In the data rows, zero lies at 4.5, halfway between 4 and 5.
Every row has a hidden score from 0 to 40. What is each row's score? 20 is about the middle. The score is a weighted sum of the row's numbers plus the product of two more (or one squared), each taken from its middle value.
(4 5 4 5 5 4 5 4 6 6 5 4 6 5 2 6 3 3 5 5 6 5 3 4 6 3 4 5 6 6 4 2 7) ~ 20
(6 4 3 6 5 6 3 5 4 7 6 4 6 1 2 5 3 5 6 4 6 6 6 4 1 4 6 5 4 6 3 6 5) ~ 28
(6 5 6 6 5 3 6 6 2 3 2 3 6 5 4 7 5 3 6 4 5 2 6 6 3 2 7 4 5 3 5 6 2) ~ 29
(6 4 2 4 5 4 7 2 3 5 7 3 7 4 3 6 4 4 6 3 5 3 4 5 3 3 4 5 6 5 4 2 6) ~ 26
(3 5 2 3 4 6 6 4 3 3 6 3 7 6 4 7 3 3 7 5 5 3 2 7 5 3 5 4 6 4 5 1 6) ~ 8
(4 3 5 6 7 4 5 3 5 5 5 6 4 4 2 7 2 2 5 0 4 4 6 4 4 4 5 4 6 6 5 5 7) ~ 24
(4 4 3 2 3 5 4 5 6 6 7 4 3 3 6 2 7 6 3 6 5 7 3 3 7 6 1 6 3 5 4 4 6) ~ 21
(3 3 5 2 3 5 6 5 1 3 3 5 6 7 7 4 5 5 4 4 2 5 4 4 5 5 5 3 5 4 6 5 3) ~ 22
(4 4 4 6 5 4 5 3 5 4 7 4 5 3 3 6 3 4 7 4 5 4 4 7 4 5 6 5 6 5 3 3 6) ~ 13
(1 4 4 2 3 5 6 2 6 4 5 4 4 5 6 5 6 2 6 6 7 4 2 7 8 5 3 6 6 6 4 1 5) ~ 15
(4 2 2 3 7 4 5 4 5 6 5 4 5 5 5 7 4 3 5 4 6 2 3 6 5 4 4 6 6 4 5 4 7) ~ 8
(1 4 4 4 3 5 2 9 5 3 6 7 5 6 5 3 4 2 2 2 0 4 7 1 3 1 3 0 3 4 3 4 4) ~ 20
(7 5 6 6 2 5 4 7 2 5 3 5 5 2 4 1 3 7 4 7 5 6 5 3 4 7 7 3 3 5 4 6 4) ~ 28
(2 5 6 5 3 3 6 4 4 5 3 3 5 8 4 3 5 2 4 4 4 3 7 4 6 5 5 2 7 5 5 5 3) ~ 16
(3 4 5 1 5 5 3 5 7 3 7 8 3 6 7 2 8 6 0 6 3 6 3 1 6 6 0 7 2 6 4 6 6) ~ 39
(6 2 2 4 8 2 3 1 4 7 5 4 5 2 4 9 4 4 6 4 6 3 3 6 5 3 3 6 5 5 3 4 6) ~ 23
(9 5 5 6 4 3 3 5 3 5 4 5 7 2 3 4 3 6 5 6 5 7 4 3 3 5 8 4 3 5 6 6 4) ~ 35
(2 6 7 4 4 6 6 7 4 2 1 5 1 7 6 5 5 2 3 5 3 4 4 4 5 4 4 3 6 3 6 4 2) ~ 16
(4 3 2 8 8 5 5 1 5 5 7 4 6 2 2 6 2 3 7 2 8 4 5 6 2 3 5 5 7 5 5 3 7) ~ 17
(3 5 7 6 6 4 5 4 5 4 4 4 5 7 4 6 6 5 4 2 4 2 8 7 3 3 7 3 5 4 6 7 4) ~ 24
(5 5 3 5 6 4 4 3 3 6 4 5 6 3 2 6 4 4 6 1 4 5 6 4 2 4 6 4 3 5 4 5 7) ~ 25
(6 5 4 6 3 5 3 6 4 5 5 5 4 4 7 2 6 8 3 8 4 7 5 4 5 5 5 5 2 5 4 5 4) ~ 16
(4 4 5 5 5 4 6 6 4 3 2 4 5 7 4 7 4 3 5 1 4 2 6 6 3 5 3 4 5 3 6 5 5) ~ 18
(3 7 8 3 2 6 7 5 3 2 2 3 4 8 8 4 5 6 3 7 3 4 3 6 8 5 4 4 4 3 5 4 0) ~ 15
(9 2 2 6 6 4 1 7 3 7 7 5 6 1 3 4 3 7 6 6 4 7 5 2 2 5 5 6 4 7 4 5 7) ~ 35
(3 5 4 2 6 4 6 3 5 3 4 5 4 6 9 6 6 6 3 6 6 3 3 7 7 4 3 5 5 5 5 4 3) ~ 13
(5 5 4 6 6 5 4 3 6 5 5 4 4 4 3 8 5 4 6 4 5 3 4 5 5 6 4 5 6 4 4 5 6) ~ 9
(6 6 5 5 5 6 2 7 2 5 5 7 5 4 5 2 5 9 4 7 4 7 6 3 3 7 6 4 3 5 5 5 3) ~ 26
(4 6 6 4 5 3 6 4 3 4 3 5 6 6 3 5 6 4 5 3 4 2 6 5 3 4 5 3 6 4 4 5 2) ~ 23
(4 5 5 3 3 5 8 3 2 4 4 2 6 6 5 6 4 2 7 6 6 3 4 7 4 6 5 4 6 4 5 2 3) ~ 15
(3 6 6 4 5 4 4 7 6 4 3 6 3 6 6 4 6 4 3 4 3 5 6 5 4 4 4 5 4 4 5 6 4) ~ 16
(4 5 5 5 4 5 4 4 4 5 3 3 4 4 6 6 4 4 4 5 4 4 5 7 4 5 4 3 5 5 4 3 3) ~ 12
(3 5 6 6 8 5 5 5 6 6 5 5 2 6 4 5 6 4 2 4 4 5 6 4 4 5 3 5 4 5 5 5 6) ~ 17
(3 6 9 6 6 4 4 4 5 5 2 5 4 5 3 2 4 4 3 5 6 5 5 2 4 5 4 3 4 5 5 7 4) ~ 33
(3 5 3 3 3 5 3 7 4 3 4 5 7 6 6 4 6 5 2 5 2 7 4 0 4 4 3 3 1 3 5 5 5) ~ 27
(6 4 3 5 6 4 5 3 3 4 5 3 6 5 5 9 5 4 6 5 5 3 3 5 4 5 5 4 4 3 4 4 4) ~ 19
(3 3 4 6 4 5 3 9 6 5 7 7 3 4 3 4 4 2 5 3 2 4 9 2 1 1 4 2 3 3 3 4 5) ~ 23
(2 6 7 2 4 7 7 4 4 3 3 4 4 7 7 4 7 4 4 4 4 4 4 5 7 6 4 3 5 4 6 5 3) ~ 17
(4 4 5 3 5 4 5 4 7 5 2 6 3 4 4 5 4 5 3 2 4 6 4 3 4 5 4 5 4 5 4 6 6) ~ 28
(7 4 4 7 6 3 5 2 3 6 5 5 4 3 1 6 3 4 8 4 7 4 4 6 2 5 8 4 6 5 4 4 5) ~ 20
(2 5 4 6 2 7 3 8 6 6 6 5 4 6 5 4 5 2 5 2 1 4 6 2 4 2 5 3 2 3 3 4 5) ~ 13
(3 5 3 7 2 7 3 9 2 3 3 4 6 6 4 4 4 3 5 4 1 4 9 4 0 2 6 0 3 0 4 6 2) ~ 19
(5 5 8 6 4 5 5 4 5 4 3 4 4 6 6 6 5 3 3 4 4 3 4 6 5 4 5 5 6 2 4 6 4) ~ 18
(3 4 6 4 7 4 5 5 6 3 2 5 3 5 3 6 3 3 5 4 4 2 7 5 3 2 4 4 4 3 4 4 5) ~ 24
(5 6 6 3 4 6 6 6 2 3 1 3 6 7 5 4 5 5 5 5 3 3 4 6 5 4 7 3 5 6 5 5 2) ~ 19
(5 5 7 7 8 4 5 2 7 6 5 5 4 3 4 4 3 2 6 5 9 2 3 7 6 3 5 9 9 5 5 3 5) ~ 25
(2 3 4 3 1 6 2 8 4 4 6 6 5 6 6 2 7 1 2 4 1 4 8 5 3 1 4 2 2 3 4 4 2) ~ 15
(8 5 2 5 3 6 1 4 5 4 8 6 4 1 6 4 6 7 4 7 4 8 3 1 4 6 4 6 2 5 3 5 7) ~ 22
(2 5 6 5 4 4 5 6 6 5 4 4 3 6 7 2 6 4 2 5 5 5 5 5 6 5 3 4 4 6 5 6 4) ~ 19
(2 6 6 5 5 5 7 4 6 3 4 3 1 5 5 4 4 2 4 3 5 4 5 3 6 4 3 6 6 5 6 4 5) ~ 20
(2 3 4 3 4 5 6 3 6 5 6 4 3 6 7 6 5 4 4 6 5 4 1 5 8 3 2 6 5 5 4 2 5) ~ 13
(3 4 4 3 3 5 6 3 4 4 6 3 6 5 5 5 4 3 7 6 5 3 4 6 5 3 5 6 6 5 4 2 3) ~ 18
(7 6 2 5 5 4 2 5 5 5 5 5 5 2 6 2 5 7 2 9 5 8 3 2 5 7 5 6 2 7 3 6 6) ~ 35
(7 7 2 4 2 5 4 5 2 4 4 3 8 5 5 4 5 8 6 8 4 5 6 5 0 5 8 2 2 4 5 4 0) ~ 13
(5 6 5 3 5 3 4 4 3 3 2 4 7 5 4 8 5 6 7 3 3 4 5 5 3 5 6 4 3 3 3 6 3) ~ 30
(8 6 3 5 4 5 1 8 4 5 6 6 5 2 5 3 6 9 5 6 5 8 4 4 4 7 7 4 2 6 4 6 3) ~ 20
(6 6 4 6 6 6 6 3 4 6 4 5 5 4 1 5 3 4 7 3 6 4 5 6 3 6 6 3 6 4 4 4 5) ~ 19
(4 5 6 4 5 5 7 4 4 2 2 4 4 8 3 7 4 2 4 4 3 2 7 5 3 5 6 2 5 3 5 5 3) ~ 16
(4 4 4 6 3 4 5 3 6 5 6 5 4 5 3 5 4 2 6 4 7 4 4 6 5 5 3 5 6 6 4 3 4) ~ 17
(8 6 4 4 0 6 3 6 2 4 7 5 7 4 6 2 5 7 5 8 6 7 5 5 4 7 7 4 2 3 5 4 3) ~ 18
(4 5 4 4 2 6 3 9 4 4 5 6 5 6 4 4 5 2 4 4 1 3 8 4 3 2 5 0 3 2 5 4 2) ~ 16
(5 5 5 2 3 5 6 5 3 2 1 3 5 6 6 5 6 6 4 5 3 4 4 5 4 5 5 4 4 3 5 6 1) ~ 19
(6 5 4 6 4 2 3 4 4 6 5 6 4 3 4 3 5 7 2 6 6 7 4 4 4 6 6 5 3 6 4 5 5) ~ 23
(3 4 2 3 2 5 6 4 4 3 5 2 6 6 6 4 4 4 7 6 7 3 4 7 7 3 3 3 6 3 5 2 3) ~ 10
(5 3 3 5 5 2 5 3 6 6 5 4 5 4 5 7 4 4 5 4 6 3 3 5 5 4 2 6 4 5 6 5 7) ~ 33
(3 7 8 5 4 5 7 3 5 3 3 2 4 7 7 3 5 3 5 9 8 2 2 7 9 5 5 6 8 4 5 3 2) ~ 13
(6 5 5 6 4 4 2 4 5 6 6 5 3 2 4 3 6 6 3 5 4 8 4 2 5 5 4 6 2 6 3 3 5) ~ 24
(4 4 6 5 4 5 6 3 4 3 4 4 4 7 6 4 4 2 4 7 6 4 3 5 9 5 2 7 5 4 5 4 4) ~ 18
(2 3 3 5 5 6 7 1 5 4 8 4 4 4 4 6 3 3 6 4 6 4 3 6 6 5 4 6 6 5 4 1 7) ~ 18
(3 4 7 5 3 5 7 5 3 3 1 5 5 7 5 6 5 5 5 4 3 4 6 5 5 4 5 3 5 2 5 5 4) ~ 33
(5 5 3 5 6 3 4 3 4 5 6 3 5 4 3 5 3 3 7 4 7 3 4 5 5 3 4 5 7 4 3 3 5) ~ 22
(3 4 7 4 4 4 6 5 4 4 4 5 4 7 4 6 3 2 5 4 5 3 4 5 4 4 4 3 6 4 3 5 4) ~ 25
(6 3 4 3 5 4 3 6 4 4 5 3 2 4 3 4 4 5 3 4 2 6 4 2 4 4 3 3 2 3 6 7 6) ~ 24
(5 5 4 6 5 4 6 3 6 5 5 4 5 4 3 5 3 3 6 3 6 4 5 4 4 5 5 3 6 5 3 5 5) ~ 22
(4 5 5 3 5 4 6 3 7 5 2 4 4 5 7 5 6 6 3 3 4 4 4 4 6 6 3 5 4 4 5 5 5) ~ 17
(4 3 7 4 4 6 6 6 3 5 2 5 4 7 5 4 5 4 5 2 1 4 6 5 3 5 4 3 4 4 6 6 3) ~ 24
(4 5 7 3 7 3 5 4 6 4 3 5 2 5 8 5 6 5 2 5 6 3 2 4 7 5 3 9 4 3 4 6 4) ~ 16
(1 3 5 4 6 4 5 3 9 5 7 4 1 5 3 5 2 3 4 3 7 4 3 5 7 4 1 6 7 6 4 3 8) ~ 15
(4 4 3 4 6 3 5 3 5 5 4 5 5 5 3 5 3 3 5 3 5 4 5 5 5 4 5 5 6 4 4 6 6) ~ 20
(4 4 5 4 5 5 6 5 4 4 1 4 4 7 5 4 6 5 4 4 3 5 5 3 4 5 5 3 3 3 8 7 5) ~ 28
(3 4 3 5 4 5 4 4 5 4 4 5 5 5 3 5 4 5 5 2 3 5 5 2 5 5 5 4 3 5 5 4 6) ~ 16
(4 7 7 4 6 4 5 4 4 5 5 5 4 5 4 4 4 4 2 5 5 4 4 5 4 4 6 5 6 3 6 5 3) ~ 15
(5 4 5 2 1 5 2 6 4 4 6 5 4 3 7 3 6 6 3 7 3 6 4 4 6 5 4 5 3 5 5 3 4) ~ 15
(6 4 7 6 6 3 5 3 4 4 3 3 3 5 4 6 3 3 4 4 7 5 4 5 5 5 6 7 7 4 5 6 4) ~ 23
(4 4 3 5 5 4 5 4 3 6 5 5 7 4 2 5 3 3 8 4 5 4 4 5 3 5 5 4 5 4 5 3 4) ~ 20
(5 4 4 4 5 4 6 5 3 4 4 2 6 4 4 5 4 7 3 5 5 6 5 4 4 6 4 6 4 5 6 4 5) ~ 22
(5 6 4 3 2 5 3 4 4 5 6 5 4 5 7 2 6 6 3 7 6 7 4 5 4 6 4 5 4 5 4 3 2) ~ 14
(8 5 4 7 4 3 2 5 4 5 5 5 5 1 2 3 3 9 6 4 4 6 7 3 1 4 8 4 3 5 4 6 6) ~ 21
(5 5 6 3 4 5 6 6 4 3 1 4 6 7 5 6 3 5 5 3 3 4 6 5 4 6 5 4 3 4 5 4 2) ~ 22
(5 4 3 4 3 6 6 3 0 4 5 2 6 4 3 4 3 4 7 5 6 3 6 7 3 5 6 3 5 4 5 3 2) ~ 19
(6 4 5 4 5 4 3 5 5 7 5 4 3 3 4 3 5 7 4 6 4 7 4 2 5 6 4 4 3 7 4 4 5) ~ 27
(9 4 2 8 4 4 2 5 4 7 8 4 6 0 3 4 5 7 7 4 6 7 6 4 1 6 7 4 4 7 1 5 6) ~ 22
(4 4 3 1 1 7 3 7 3 3 5 5 3 6 8 4 7 6 2 8 0 6 6 3 5 6 2 2 1 4 4 5 3) ~ 16
(6 6 7 3 3 5 6 5 2 2 1 4 5 5 5 6 6 5 4 6 5 4 5 5 4 6 6 4 3 6 8 7 2) ~ 38
(4 7 6 3 4 6 7 5 3 3 1 5 5 6 6 5 4 5 5 4 2 3 4 5 5 7 6 2 4 3 5 5 2) ~ 14
(4 5 6 6 5 4 6 5 3 3 3 4 4 4 3 3 3 5 4 4 4 5 5 4 4 3 6 2 5 5 5 5 4) ~ 29
(6 4 2 5 5 4 2 6 4 4 5 5 3 4 3 5 5 5 4 1 2 6 7 3 2 3 5 4 2 2 4 7 6) ~ 21
(6 2 3 6 6 4 5 3 6 6 6 5 5 4 2 7 3 4 7 4 6 4 4 4 6 3 3 7 7 5 5 5 5) ~ 25
(7 5 3 5 3 4 2 5 6 5 6 6 3 3 6 2 6 6 4 6 5 7 4 3 5 7 4 7 3 6 4 5 6) ~ 17
(2 6 6 4 7 4 6 3 5 5 4 5 3 7 5 5 4 2 2 4 4 3 3 7 5 3 3 5 6 4 4 5 4) ~ 12
(7 3 2 5 5 4 2 5 4 8 6 5 5 1 2 4 3 8 5 3 5 7 5 4 3 5 5 6 5 5 5 5 8) ~ 19
(6 2 3 7 2 6 3 5 3 6 5 5 6 1 4 4 5 7 5 6 6 6 6 5 2 4 5 5 4 5 3 4 5) ~ 24
(3 6 7 7 7 5 6 4 5 4 2 6 3 6 2 5 4 2 4 3 3 3 6 5 3 2 5 3 6 4 5 5 4) ~ 21
(6 4 4 3 4 4 3 6 4 4 5 6 4 5 6 5 4 7 3 6 2 5 5 3 5 4 3 4 2 4 4 5 5) ~ 20
(2 4 6 3 5 5 6 4 4 2 3 5 3 8 5 5 4 3 3 2 3 3 5 5 4 5 4 4 5 4 6 5 4) ~ 12
(6 3 1 6 5 4 1 4 6 6 8 6 3 1 2 4 5 7 5 3 5 7 4 3 3 4 6 6 3 6 3 5 7) ~ 18
(5 5 3 4 6 4 3 5 4 5 5 6 4 3 3 4 4 5 3 4 1 6 3 3 2 4 2 5 1 3 4 6 6) ~ 21
(6 4 3 6 5 4 2 5 4 5 5 4 4 3 5 3 5 7 4 8 5 7 3 3 4 6 5 4 2 6 3 6 5) ~ 22
(4 5 4 1 4 5 6 3 4 4 5 3 6 7 7 5 5 4 4 5 4 3 4 8 8 5 2 6 5 5 4 3 3) ~ 10
(3 5 4 0 1 6 4 8 5 1 4 6 4 8 8 4 5 7 1 7 1 6 4 4 7 6 0 3 1 4 5 4 3) ~ 16
(3 6 7 5 4 5 7 6 3 4 2 5 5 7 4 5 4 3 4 3 5 4 7 5 2 5 7 1 5 3 7 4 2) ~ 34
(3 4 4 4 3 7 7 3 2 4 5 5 8 5 4 3 3 4 7 4 5 4 5 9 4 5 5 3 5 3 5 3 3) ~ 16
(3 4 7 6 4 4 6 5 5 5 6 5 3 5 4 3 2 5 4 4 5 6 3 2 5 6 3 3 5 3 4 3 5) ~ 24
(5 4 4 5 5 3 2 5 5 7 6 4 4 1 4 3 5 7 5 6 5 7 3 2 5 6 2 7 3 6 4 6 8) ~ 25
(3 5 4 4 6 3 4 7 3 5 4 6 4 5 2 5 4 5 3 3 3 4 6 4 2 4 6 3 4 5 5 7 6) ~ 22
(5 6 6 5 5 4 7 5 5 4 5 4 6 6 5 4 3 5 5 5 6 4 4 6 5 4 6 5 6 5 6 3 4) ~ 14
(2 3 3 1 2 7 7 3 2 3 5 2 8 6 4 5 4 5 7 4 8 2 3 7 4 4 5 2 7 3 4 2 3) ~ 14
(9 4 2 4 2 4 0 5 5 5 7 6 4 1 7 0 5 9 4 8 4 8 3 3 4 7 4 4 0 5 3 5 5) ~ 18
(9 5 3 6 2 4 2 7 3 5 6 4 6 2 5 5 5 9 4 8 4 8 4 2 4 7 6 6 2 6 5 5 3) ~ 25
(0 3 7 4 6 4 6 4 6 4 3 4 4 8 7 5 6 3 3 3 3 3 4 5 7 5 2 4 5 4 5 5 4) ~ 18
(6 5 4 2 4 4 3 6 6 4 7 6 4 6 5 4 6 6 2 5 1 6 7 3 5 5 3 5 1 5 4 6 4) ~ 20
(2 3 2 4 3 7 7 2 4 2 7 2 6 4 5 5 5 2 6 4 6 3 4 6 5 5 3 6 6 6 5 2 5) ~ 20
(4 4 7 3 3 5 5 5 4 3 2 3 4 7 6 5 6 5 4 6 4 3 5 4 5 5 5 3 6 3 6 5 2) ~ 15
(2 5 6 6 5 5 7 4 5 5 4 5 3 5 3 5 4 2 4 1 4 3 5 4 3 3 5 3 7 4 5 7 4) ~ 26
(4 5 6 4 4 5 2 5 7 5 5 6 0 3 6 2 6 5 2 7 6 7 3 2 7 5 2 6 3 8 4 2 7) ~ 37
(5 2 5 6 6 4 5 4 6 5 3 6 6 6 4 4 4 5 4 4 2 5 5 3 5 5 5 6 4 3 4 8 4) ~ 24
(3 4 6 5 7 4 6 3 8 6 3 4 3 2 6 6 5 5 2 2 6 6 3 2 6 6 4 9 4 5 6 6 7) ~ 35
(5 4 6 6 6 3 6 2 5 5 5 3 5 4 4 5 4 2 6 6 8 1 3 8 7 4 5 6 8 6 5 4 3) ~ 15
(7 5 6 9 7 3 6 2 3 7 3 3 7 3 1 8 3 4 8 5 8 0 6 9 3 3 9 6 9 3 5 4 3) ~ 11
(5 4 4 4 5 5 2 5 4 5 6 4 3 4 6 3 5 6 2 5 5 7 4 4 4 5 4 5 4 5 4 5 6) ~ 15
(3 3 5 3 5 5 6 4 4 3 5 4 5 6 5 5 4 4 5 6 5 3 2 5 7 4 3 6 6 6 5 3 4) ~ 27
(5 4 6 4 7 4 5 4 6 4 2 4 4 6 4 5 4 3 4 4 3 3 6 4 5 3 4 3 5 3 5 5 5) ~ 19
(7 4 3 5 2 4 2 3 5 5 6 5 7 2 4 4 5 6 5 6 4 7 3 3 5 4 5 6 3 5 3 5 6) ~ 22
(5 4 2 4 8 4 5 3 8 6 6 4 2 4 5 8 4 3 5 4 6 2 2 4 6 3 1 9 5 5 2 5 7) ~ 17
(5 4 5 6 4 4 5 5 4 6 4 4 5 4 4 4 4 3 7 5 5 3 4 5 4 4 7 5 6 5 5 5 4) ~ 14
(0 4 2 5 2 6 2 8 8 5 4 6 3 6 6 2 5 2 2 5 2 4 7 3 3 2 3 2 5 4 2 4 4) ~ 8
(5 3 1 5 3 7 6 3 4 4 6 4 7 4 3 7 2 3 8 5 6 4 4 7 4 3 5 4 5 3 5 2 5) ~ 16
(4 5 6 4 5 4 6 5 6 4 3 5 4 5 4 6 5 4 3 5 3 3 5 5 6 2 3 5 6 4 6 5 3) ~ 21
(3 3 4 2 4 5 7 3 5 4 6 4 7 6 6 6 6 4 7 5 5 3 4 7 6 4 4 6 4 4 4 3 4) ~ 16
(5 4 4 4 6 4 5 3 5 5 6 3 5 4 4 6 5 4 5 4 6 4 4 5 5 4 4 6 6 4 4 4 4) ~ 17
(6 4 2 4 6 3 4 3 5 5 5 3 7 4 3 6 5 5 7 2 6 2 4 4 4 3 6 5 5 4 5 4 5) ~ 11
(5 1 2 5 8 4 5 3 9 6 7 3 4 4 5 9 4 3 5 2 6 2 2 4 5 2 3 9 6 5 4 4 9) ~ 5
(7 6 5 6 5 4 1 5 3 5 5 4 4 3 4 5 6 6 6 5 5 6 5 3 3 5 6 5 4 4 5 5 4) ~ 17
(7 4 4 6 5 5 2 4 5 5 6 5 3 2 4 2 6 6 4 6 5 8 5 3 4 6 5 5 2 6 3 5 6) ~ 30
(5 6 6 6 6 3 5 3 4 5 4 5 4 4 6 4 5 3 5 6 6 4 4 5 4 5 5 7 6 5 5 5 3) ~ 20
(5 4 4 5 2 4 4 5 5 5 5 4 4 4 6 3 6 6 4 5 4 6 4 3 6 5 4 5 3 7 4 5 4) ~ 21
(3 4 4 4 4 5 6 2 3 5 5 5 7 6 4 5 3 3 6 4 6 4 4 7 4 6 4 4 6 4 5 3 4) ~ 17
(5 6 6 7 6 5 6 2 4 3 4 3 4 5 6 7 6 5 3 6 6 2 3 5 6 5 6 4 5 5 5 5 2) ~ 13
(4 5 3 5 5 4 5 2 4 5 4 4 6 5 4 4 4 5 7 5 6 5 4 4 6 3 4 4 6 3 4 3 6) ~ 20
(4 5 6 7 7 2 4 4 5 5 3 5 3 3 2 4 4 3 3 1 3 3 7 3 4 4 6 2 7 3 5 5 3) ~ 18
(7 2 0 6 8 3 2 3 5 8 8 5 2 1 4 3 4 6 5 3 6 7 3 2 4 5 2 7 4 6 3 5 8) ~ 30
(6 4 3 3 2 5 3 4 3 5 5 3 5 3 5 4 5 6 5 5 5 6 6 4 4 6 5 5 4 3 4 4 5) ~ 16
(7 5 4 4 3 4 1 6 2 5 5 5 6 2 3 2 5 8 6 6 5 6 5 4 3 5 7 3 1 5 4 6 4) ~ 25
(0 4 5 3 2 7 3 8 6 6 5 6 3 5 5 1 4 2 4 3 1 4 7 3 4 0 3 2 2 5 3 4 4) ~ 20
(3 5 6 4 4 6 7 4 4 3 5 4 5 6 4 6 3 3 6 3 3 3 7 6 4 4 5 3 5 3 4 3 5) ~ 15
(3 5 6 3 1 6 4 8 4 3 2 6 1 7 7 2 6 4 3 6 3 5 4 4 6 4 3 3 4 4 4 4 3) ~ 17
(6 3 2 5 6 4 2 3 8 6 9 6 3 0 5 3 5 6 3 5 6 7 1 3 6 5 2 9 4 7 3 3 9) ~ 36
(2 3 2 5 3 4 2 7 6 5 4 7 3 4 4 2 6 3 4 2 0 4 7 2 3 1 5 1 4 2 5 5 4) ~ 12
(3 6 5 3 1 6 4 4 5 4 6 4 4 5 7 2 5 7 3 6 5 6 3 2 6 4 2 5 4 5 5 3 6) ~ 14
(7 6 5 6 5 1 4 5 1 5 4 3 7 4 3 7 3 4 7 5 5 3 6 7 1 5 7 4 6 4 5 6 2) ~ 24
(4 4 4 6 3 7 3 5 5 7 6 5 3 3 6 3 5 8 3 7 5 8 3 2 7 7 3 6 2 5 3 4 6) ~ 20
(4 4 6 4 5 5 5 6 4 4 2 5 5 7 7 5 5 4 1 4 2 5 6 6 4 4 4 3 2 4 6 6 4) ~ 34
(7 4 5 5 3 6 2 4 4 4 7 3 6 3 5 2 4 7 5 6 5 6 4 3 3 6 6 5 4 6 3 4 5) ~ 24
(6 5 4 5 5 4 3 7 6 6 5 5 4 3 5 3 5 5 4 6 5 6 4 4 5 5 5 7 4 4 5 5 5) ~ 14
(5 6 6 4 4 4 4 6 4 4 2 5 4 6 7 3 5 5 2 4 4 4 4 6 5 5 5 3 5 3 4 6 3) ~ 11
(6 7 6 5 3 5 5 4 2 4 1 3 5 5 4 4 5 5 5 4 3 4 6 5 3 6 7 2 6 5 6 8 2) ~ 19
(6 3 2 6 6 4 5 3 4 5 6 4 6 3 0 6 3 3 8 3 6 3 5 6 3 6 5 5 5 5 5 4 6) ~ 18
(2 2 2 3 3 7 7 3 6 3 6 4 5 5 6 5 3 4 5 5 7 3 2 6 8 3 2 4 5 4 5 0 5) ~ 12
(5 6 7 6 6 6 5 5 5 4 3 6 5 5 4 4 5 5 5 4 4 3 6 6 4 4 5 2 5 3 4 6 3) ~ 18
(3 4 6 1 3 4 5 5 5 5 5 4 5 7 7 5 6 3 4 6 6 3 2 6 7 4 3 6 6 5 6 2 3) ~ 11
(6 6 5 5 4 4 6 3 3 4 3 4 6 4 3 4 4 2 5 4 5 4 4 6 4 5 6 2 4 4 5 4 3) ~ 22
(4 5 5 6 7 4 4 4 6 4 4 4 4 6 3 6 3 3 4 2 5 3 5 5 4 3 6 4 7 4 2 5 4) ~ 13
